In the data rows, the value 128 means zero.
Here are some points:
c(123, 178, 105, 191, 88, 90, 115, 105, 182, 112, 101, 171, 159, 82, 173, 136, 121, 103, 129, 129, 154, 99, 140,
  101, 99)
c(139, 127, 161, 188, 135, 140, 222, 148, 148, 124, 118, 96, 79, 93, 152, 20, 156, 167, 60, 87, 72, 134, 149,
  108, 96)
c(161, 142, 124, 119, 156, 113, 129, 119, 142, 155, 135, 104, 97, 136, 136, 131, 141, 108, 95, 128, 111, 121, 119,
  143, 128)
c(149, 118, 150, 152, 112, 119, 112, 122, 103, 116, 94, 143, 151, 71, 133, 141, 160, 95, 172, 145, 154, 85, 170,
  123, 130)
c(106, 184, 30, 124, 105, 110, 43, 43, 144, 117, 108, 187, 213, 127, 153, 231, 73, 47, 208, 178, 206, 56, 173,
  172, 99)
c(144, 101, 176, 98, 129, 136, 131, 146, 110, 150, 104, 121, 110, 142, 106, 72, 162, 204, 113, 109, 134, 133, 117,
  108, 143)
c(144, 78, 150, 114, 144, 138, 139, 174, 118, 103, 124, 104, 91, 162, 136, 96, 134, 172, 84, 94, 87, 165, 91,
  119, 160)
c(164, 145, 61, 134, 95, 95, 115, 118, 118, 144, 134, 149, 190, 85, 135, 146, 120, 84, 171, 128, 171, 98, 100,
  137, 159)
c(166, 27, 195, 127, 153, 168, 231, 164, 105, 119, 145, 89, 70, 176, 116, 20, 193, 242, 29, 63, 78, 184, 119,
  144, 140)
c(128, 103, 153, 104, 104, 132, 140, 118, 101, 78, 126, 138, 132, 139, 114, 148, 126, 140, 148, 126, 111, 74, 124,
  129, 150)
c(114, 185, 136, 131, 142, 106, 119, 116, 172, 94, 89, 118, 146, 154, 173, 101, 121, 141, 135, 138, 133, 132, 144,
  65, 70)
c(136, 98, 148, 91, 108, 133, 116, 146, 115, 127, 115, 162, 120, 112, 119, 121, 132, 183, 102, 103, 106, 112, 136,
  119, 148)
c(134, 220, 63, 143, 92, 101, 27, 76, 141, 152, 89, 178, 182, 81, 154, 172, 76, 52, 216, 175, 192, 67, 146,
  112, 105)
c(147, 88, 177, 159, 198, 134, 202, 155, 151, 117, 160, 45, 105, 167, 107, 33, 187, 204, 52, 132, 91, 183, 110,
  142, 150)
c(156, 53, 202, 109, 171, 157, 207, 183, 116, 105, 146, 59, 69, 167, 54, 13, 198, 200, 58, 97, 62, 168, 126,
  183, 136)
c(108, 240, 27, 116, 41, 58, 16, 0, 58, 125, 110, 255, 199, 74, 190, 255, 49, 25, 255, 179, 243, 31, 180,
  140, 82)
c(98, 254, 24, 132, 95, 96, 0, 64, 133, 141, 77, 198, 192, 77, 166, 255, 45, 0, 219, 176, 239, 71, 158,
  100, 137)
c(119, 150, 144, 127, 130, 169, 107, 134, 132, 97, 111, 119, 105, 179, 127, 91, 141, 145, 150, 135, 134, 104, 122,
  124, 132)
c(97, 145, 49, 128, 88, 90, 37, 66, 111, 156, 105, 194, 202, 92, 152, 228, 68, 63, 193, 149, 193, 72, 147,
  175, 152)
c(136, 89, 191, 122, 172, 135, 184, 161, 139, 142, 135, 85, 90, 123, 83, 97, 135, 144, 60, 99, 73, 173, 87,
  128, 158)
c(112, 190, 69, 95, 71, 78, 21, 56, 109, 139, 89, 242, 194, 90, 139, 216, 76, 64, 242, 169, 227, 47, 147,
  100, 122)
c(86, 198, 92, 100, 118, 126, 39, 96, 101, 109, 98, 170, 131, 105, 164, 151, 91, 28, 214, 166, 203, 61, 153,
  106, 99)
c(90, 153, 115, 163, 154, 84, 96, 88, 161, 117, 154, 124, 147, 138, 131, 129, 118, 85, 150, 161, 136, 146, 135,
  132, 122)
c(145, 0, 196, 138, 180, 183, 222, 193, 116, 95, 150, 45, 90, 200, 76, 7, 162, 255, 0, 41, 22, 187, 74,
  164, 174)
c(144, 115, 189, 122, 108, 97, 166, 177, 134, 125, 150, 71, 121, 86, 77, 75, 195, 169, 88, 106, 67, 153, 112,
  126, 128)
c(130, 109, 152, 178, 116, 144, 184, 153, 159, 141, 156, 146, 123, 113, 108, 91, 183, 149, 94, 121, 124, 111, 118,
  135, 137)
c(118, 111, 117, 138, 120, 154, 135, 158, 136, 88, 148, 110, 118, 130, 114, 105, 101, 127, 128, 131, 114, 144, 103,
  141, 133)
c(139, 204, 43, 106, 96, 76, 54, 99, 150, 170, 141, 172, 129, 81, 153, 223, 103, 8, 220, 196, 186, 45, 171,
  150, 107)
c(106, 145, 80, 86, 115, 95, 84, 123, 93, 96, 129, 119, 120, 128, 141, 148, 96, 89, 156, 159, 137, 121, 98,
  128, 145)
c(145, 182, 94, 141, 104, 106, 88, 124, 149, 126, 86, 145, 145, 109, 144, 185, 117, 124, 147, 152, 144, 97, 140,
  74, 103)
Then 24 other points, each followed by its number:
c(118, 121, 123, 120, 161, 145, 125, 153, 115, 94, 109, 112, 120, 136, 135, 144, 127, 124, 141, 108, 121, 150, 148,
  141, 120) 0
c(106, 124, 81, 148, 101, 125, 79, 164, 144, 158, 92, 165, 178, 79, 100, 158, 94, 82, 130, 105, 149, 130, 157,
  121, 140) 1
c(162, 67, 206, 152, 161, 134, 200, 157, 123, 105, 173, 92, 66, 133, 98, 28, 170, 217, 43, 80, 60, 198, 86,
  155, 143) 2
c(104, 140, 114, 120, 128, 111, 81, 102, 168, 91, 114, 136, 160, 131, 125, 191, 119, 72, 128, 133, 167, 96, 149,
  183, 90) 3
c(121, 147, 121, 130, 160, 165, 129, 120, 130, 97, 131, 133, 105, 140, 125, 155, 99, 99, 164, 98, 152, 123, 163,
  126, 113) 4
c(165, 96, 209, 159, 204, 119, 129, 163, 128, 107, 129, 66, 127, 118, 116, 57, 189, 153, 69, 111, 121, 187, 102,
  109, 140) 5
c(131, 150, 91, 122, 103, 137, 106, 120, 118, 127, 150, 143, 158, 143, 123, 152, 137, 97, 119, 104, 139, 107, 148,
  166, 125) 6
c(169, 92, 136, 114, 138, 143, 140, 127, 105, 94, 133, 169, 137, 129, 107, 97, 137, 142, 107, 107, 125, 121, 153,
  120, 133) 7
c(159, 78, 158, 129, 144, 163, 200, 174, 192, 118, 170, 54, 90, 176, 89, 9, 159, 196, 18, 100, 45, 150, 132,
  159, 144) 8
c(155, 32, 210, 138, 164, 205, 185, 217, 149, 102, 135, 41, 64, 201, 78, 0, 172, 255, 16, 51, 46, 195, 64,
  137, 175) 9
c(172, 17, 198, 129, 192, 151, 237, 199, 103, 127, 184, 58, 50, 167, 111, 3, 215, 216, 4, 55, 93, 178, 48,
  135, 194) 10
c(148, 81, 209, 123, 165, 170, 194, 179, 129, 104, 183, 97, 49, 150, 157, 46, 153, 212, 55, 53, 50, 224, 134,
  141, 79) 11
c(109, 233, 8, 106, 69, 106, 58, 49, 138, 117, 125, 192, 206, 120, 143, 255, 49, 22, 236, 163, 173, 72, 163,
  149, 81) 12
c(111, 71, 119, 120, 125, 124, 127, 129, 98, 125, 164, 117, 130, 137, 100, 94, 160, 170, 124, 104, 126, 151, 117,
  157, 170) 13
c(173, 116, 153, 103, 185, 156, 166, 141, 159, 161, 163, 91, 69, 158, 115, 90, 167, 118, 79, 132, 81, 162, 113,
  135, 122) 14
c(113, 93, 109, 152, 135, 135, 141, 109, 102, 147, 143, 142, 129, 118, 100, 149, 146, 159, 116, 115, 134, 149, 125,
  149, 165) 15
c(118, 112, 132, 119, 170, 133, 150, 145, 136, 75, 132, 87, 111, 144, 121, 111, 145, 128, 147, 111, 134, 166, 171,
  131, 93) 16
c(133, 135, 126, 127, 128, 109, 124, 114, 116, 154, 146, 88, 114, 128, 116, 149, 122, 107, 104, 171, 136, 154, 114,
  111, 146) 17
c(120, 70, 127, 162, 114, 131, 148, 146, 117, 152, 127, 156, 131, 147, 109, 139, 147, 165, 106, 104, 102, 168, 105,
  157, 148) 18
c(181, 17, 232, 109, 203, 165, 254, 202, 151, 138, 179, 21, 6, 184, 108, 0, 244, 223, 0, 63, 15, 191, 96,
  164, 172) 19
c(105, 95, 104, 147, 101, 126, 126, 121, 115, 152, 141, 152, 132, 121, 106, 180, 124, 126, 92, 114, 124, 125, 106,
  172, 143) 20
c(165, 16, 190, 130, 186, 182, 246, 224, 166, 127, 160, 7, 64, 191, 84, 0, 194, 255, 0, 77, 6, 186, 115,
  164, 142) 21
c(117, 166, 110, 105, 130, 81, 91, 101, 81, 144, 139, 130, 139, 115, 113, 203, 108, 46, 158, 152, 156, 111, 141,
  129, 153) 22
c(171, 54, 201, 145, 168, 166, 255, 218, 153, 155, 153, 83, 30, 174, 60, 3, 220, 234, 5, 79, 26, 215, 113,
  121, 142) 23
Which of these numbered points is nearest to each point below, ignoring the direction in which the first points spread most? Its number follows each.
c(147, 158, 135, 170, 165, 92, 104, 130, 143, 135, 145, 124, 147, 136, 127, 122, 131, 104, 146, 169, 165, 124, 137,
  123, 134) > 5
c(97, 255, 0, 117, 77, 54, 0, 43, 129, 140, 74, 255, 237, 56, 179, 255, 14, 0, 255, 187, 255, 12, 174,
  107, 78) > 7
c(213, 0, 255, 118, 246, 209, 255, 247, 161, 144, 142, 16, 12, 187, 22, 0, 242, 255, 0, 64, 0, 243, 87,
  164, 177) > 14
c(124, 223, 79, 100, 94, 74, 32, 84, 118, 145, 121, 167, 129, 114, 180, 247, 88, 18, 215, 192, 203, 65, 127,
  140, 102) > 19
c(171, 113, 214, 126, 166, 158, 205, 185, 148, 126, 169, 118, 82, 154, 154, 58, 153, 200, 70, 53, 54, 199, 132,
  136, 129) > 11
c(149, 68, 187, 114, 155, 136, 200, 175, 112, 140, 149, 67, 70, 130, 83, 48, 190, 194, 33, 120, 77, 184, 93,
  117, 143) > 17
c(102, 84, 151, 117, 163, 148, 122, 154, 108, 163, 134, 98, 83, 161, 100, 33, 146, 207, 110, 121, 104, 167, 126,
  126, 198) > 13
c(142, 108, 126, 117, 125, 142, 134, 137, 125, 119, 138, 112, 142, 177, 117, 127, 143, 134, 87, 106, 125, 122, 134,
  153, 140) > 6
c(103, 223, 104, 107, 85, 84, 57, 65, 153, 107, 126, 226, 176, 88, 200, 253, 65, 53, 202, 115, 147, 88, 153,
  130, 103) > 11
c(143, 20, 197, 131, 153, 166, 213, 180, 122, 153, 169, 76, 74, 162, 86, 38, 193, 232, 35, 60, 53, 203, 86,
  158, 168) > 15
c(149, 143, 52, 142, 93, 119, 122, 108, 134, 146, 149, 170, 155, 96, 159, 185, 134, 77, 154, 143, 158, 77, 86,
  129, 136) > 10
c(135, 143, 140, 122, 129, 115, 119, 143, 94, 148, 135, 102, 115, 127, 95, 134, 144, 85, 137, 134, 123, 139, 97,
  103, 121) > 22
c(115, 241, 31, 132, 101, 100, 0, 89, 111, 118, 67, 210, 207, 93, 171, 255, 50, 0, 253, 153, 233, 62, 168,
  110, 97) > 0
c(108, 76, 157, 100, 125, 159, 127, 176, 118, 153, 137, 100, 76, 147, 103, 49, 142, 190, 104, 122, 106, 216, 93,
  154, 169) > 13
c(152, 41, 255, 104, 160, 193, 247, 211, 151, 69, 181, 34, 65, 198, 95, 0, 236, 255, 0, 33, 5, 211, 112,
  170, 127) > 6
c(113, 86, 125, 98, 152, 137, 126, 117, 159, 93, 145, 102, 111, 164, 117, 105, 135, 129, 60, 122, 100, 152, 129,
  166, 108) > 3
c(66, 174, 53, 105, 66, 116, 61, 136, 133, 174, 105, 180, 205, 67, 139, 206, 88, 49, 167, 141, 177, 101, 158,
  102, 150) > 1
c(88, 136, 78, 125, 96, 108, 66, 155, 131, 161, 111, 184, 163, 75, 100, 194, 84, 66, 168, 113, 169, 88, 131,
  117, 139) > 1
c(141, 119, 90, 163, 96, 145, 91, 165, 171, 112, 88, 126, 146, 127, 148, 150, 106, 138, 99, 106, 124, 125, 80,
  135, 153) > 9
c(109, 86, 107, 122, 131, 140, 105, 147, 106, 134, 140, 147, 124, 121, 112, 159, 128, 148, 128, 142, 121, 127, 116,
  155, 156) > 15
c(154, 84, 188, 192, 150, 159, 236, 211, 181, 109, 125, 97, 75, 130, 114, 15, 192, 198, 3, 76, 80, 190, 127,
  110, 126) > 23
c(117, 243, 53, 101, 73, 55, 0, 43, 74, 133, 80, 228, 197, 81, 161, 255, 77, 51, 249, 175, 177, 35, 124,
  128, 119) > 2
c(170, 27, 233, 135, 221, 211, 255, 199, 133, 85, 133, 49, 27, 202, 46, 0, 188, 229, 14, 34, 33, 238, 141,
  156, 124) > 4
c(132, 159, 55, 125, 98, 115, 86, 77, 96, 128, 138, 133, 156, 120, 179, 220, 80, 51, 142, 141, 165, 105, 133,
  144, 134) > 6
c(105, 136, 82, 151, 129, 115, 145, 110, 156, 155, 160, 116, 193, 119, 126, 160, 92, 136, 144, 165, 144, 120, 127,
  138, 138) > 21
c(116, 212, 94, 106, 88, 109, 101, 83, 141, 83, 123, 199, 165, 108, 163, 189, 94, 97, 232, 123, 112, 101, 164,
  145, 72) > 12
c(111, 120, 161, 178, 138, 123, 197, 140, 172, 142, 117, 126, 99, 125, 142, 87, 160, 154, 50, 124, 103, 161, 125,
  94, 110) > 23
c(87, 215, 112, 160, 103, 112, 102, 72, 101, 144, 86, 193, 150, 120, 214, 229, 84, 65, 175, 190, 167, 51, 92,
  66, 147) > 17
c(108, 154, 125, 117, 119, 112, 93, 111, 89, 117, 125, 100, 93, 106, 155, 123, 84, 101, 149, 158, 140, 137, 102,
  130, 138) > 17
c(135, 152, 138, 128, 148, 144, 153, 137, 135, 89, 122, 154, 104, 139, 129, 154, 106, 101, 156, 121, 133, 137, 164,
  137, 109) > 4
c(117, 51, 255, 144, 214, 206, 255, 221, 130, 145, 146, 23, 0, 186, 86, 0, 208, 255, 0, 78, 0, 186, 25,
  79, 205) > 17
c(131, 77, 118, 122, 126, 134, 198, 115, 152, 118, 169, 109, 144, 125, 99, 89, 127, 168, 115, 112, 95, 174, 177,
  113, 103) > 12
c(132, 169, 146, 94, 123, 143, 103, 128, 127, 156, 141, 139, 125, 104, 176, 163, 94, 154, 199, 130, 154, 141, 142,
  58, 128) > 11
c(145, 63, 227, 148, 212, 128, 188, 164, 168, 140, 154, 70, 96, 176, 125, 43, 162, 200, 62, 110, 87, 208, 99,
  143, 165) > 5
